One turn or mirror swaps these rows in pairs. Which row does each one swap with?
z273: -16  -7   8   4  31   6 -12 -20  19  -8   8  17 -21   7 -20  43   6  14
z493: -16 -11  34  -1  -9   2  -9  -4  -4  -3  -5  12  32 -11  36   6   6   6
z922: -38 -13   9  11  -8  20 -14 -12  18  -7  15  20  -1   6 -23  20 -22  11
z169: -29 -20 -15  -9  19  -6 -27  -4   4  -2  -7   1  20  18  24  -1 -18  -1
z57: -11  -6  20   4 -12   4  -6 -12  16 -16   0   7  31  26 -19  21  10   3
z196: -18 -19  -6  10  -5  -9 -14 -16   9  18 -19  17  17  23  26  19 -15  21
z324: -25  20   2  -9 -13  18  -4  -2  22   7   3  32 -35  -4  32  23  -1   5
z190: -15  -9  12  -7  27  11  22 -22  -4   0   8  12   3 -10 -24  -3  15 -15
z67: -14 -10  26  -3 -15   3  -1  -1 -15   9  -7   9  12 -32  -8 -12   6   4
z73: -14  -3  37  -9  16   1  -6 -10  -6   1   0  18 -27 -30  17  32  11  -2
z316: -14  -8  11  -5  40   2 -10 -16 -20  -8  -2   5  23  19  18   5  10   3
z538: -12  -4  -9   6  18  10  15 -26  14  -5  29  16   6 -25  19  -8  14   1
z284: -19  -8  14   4  16  -3   0 -15  -7  14 -30  25  12  13 -25   7  -5 -14
z688: -13   8  -9 -25   9   9  -9  13  16 -17  13   0 -10 -17  39  22  -2   6
z203: -19  -2 -38 -10   6   4  -9  -5   4   0  -4  17   8  39  14  12  -3  -3
z281: -25 -13   0  -5  17 -20 -12  -9   7  -6 -29  20  20  28   7 -12  -2  -2
z59: -16  -5 -14  -2 -25   4 -11 -10  16  -4  -4   3   7  27 -28  -5   2   6
z920: -11  11  15 -33   9  -7 -12   5  14 -21  19  -8  -9  -9  26  11 -11  -6
z822: -11  -2  17  -3 -19   6  -8 -14  26   1   2  24 -23  44  24  10   7   9
z768:  -8 -10  18  -8 -30   5 -10  -7  25   8 -10  23 -11  15  13 -26  10   5
z626: -10 -12  50   5 -13   8   4 -12  13   5   1  17  23  -2  18  -1   2   7
z773: -14   9  21   7 -23   7  13 -19   9  23  -4  42 -26   9   5  13  -3  -1
z118: -27 -18 -18  26   5  14   6 -20   8  13  10  27   9   9  -1  -9  15  13
z507: -19  -7   8  -5   3  12  -6 -10  17  13  -6  17 -41  12   6 -31  -4   2
z337: -43  -2  15   1  -1  34 -17  -4   1   1 -13  19 -19   6  -1  26 -24 -10
z401: -16  -9 -23 -11  -5   2 -10 -12  14   0  -4   8  -3  27 -24  37   9  10
z128:  -4  11   2 -18  19   1   7 -11   5 -21  19  -4 -11 -20 -21   0   7  -6
z278:  -2   3  13 -14   1 -12  -4 -10 -13  -8 -11  33  -3 -30 -25  17  -3   4
z682:  -3  -4 -11 -27  33  11 -20  -1  15 -35   4   0  -8 -11  17   8   1   4
z299:  -9  25  10 -21 -11   3  -1   3  22   3  -1  21 -26  -2  19  40 -13   3
z334:  -2   4  23  -7  -6  34   5  -4   9 -11  21  17 -15 -35  18  10   4   1
z183: -10   2   2  -4 -44   7 -11   6  -5  -1  -1  24  13  14  19  17 -11  -1
z54: -20   0  -2 -12  41   5 -10 -15  35 -18  -2  17 -33  -3   6   8  11  11
z812: -32  10  -6  -4 -20   8 -14   5  10   0  25   7 -27   2  -2  30 -13  17
z998: -10  -9  32  -9   2   4  -6  -9   7  -5   1  -8  15 -17  13  45 -11   4
z30: -15   5 -15  -9  21  31 -12 -15  14  11 -22  21 -31  20   7  10  15  11
z947: -13   1 -34 -11  25   1  -2  -2  -2   0  -6   3   6 -23   3  29   5   3
z607: -11   1   7  -1  38   7   9 -22  12  11   2  21 -23 -31  26  11  -6   6
z234:  -5  -9 -10  -7  28   3 -12 -19  16   2  -1  34 -35 -14  17 -15  18  13
z674:   1 -15  -4  -7  35  22   4 -21   9  -6   2  14  -2 -17  10 -11  30   4
z131:   0   3  35 -30  18   6   3  -5   5 -10 -15  -3  -1 -13  28   9   2 -17
z655: -15 -11   6   6 -21   9   1  -1   9   7  -5  31   7   9  28 -29  13   8
z237:  -3 -11   8 -24  16 -22 -28  -1  -5 -15   0 -16   0   7  18   8  -5  13
z476: -13  -4 -43  -9 -18   1  -7  -9  18   7 -14  12  15   3  16  14  -1   2
z490:  -7  26  10 -15  10  15  15  -9  18 -10  -4  25 -21  -8 -22  20   9 -17
z178:  -4  -8  33   5   2  -6 -18 -15 -26 -14  -6  31  -7 -10   1  25  17  14
z810: -38 -17  24   8 -20   4 -18  -5   1  19 -12  22  -5  24  13  26  -8  -3
z834: -13 -10 -10  -2  -5   8 -11 -10   8  -8  -9  36  -1  31   8 -34   4  -1

z538 pairs with -> z476
z178 pairs with -> z337
z183 pairs with -> z334
z131 pairs with -> z822
z30 pairs with -> z316
z674 pairs with -> z203

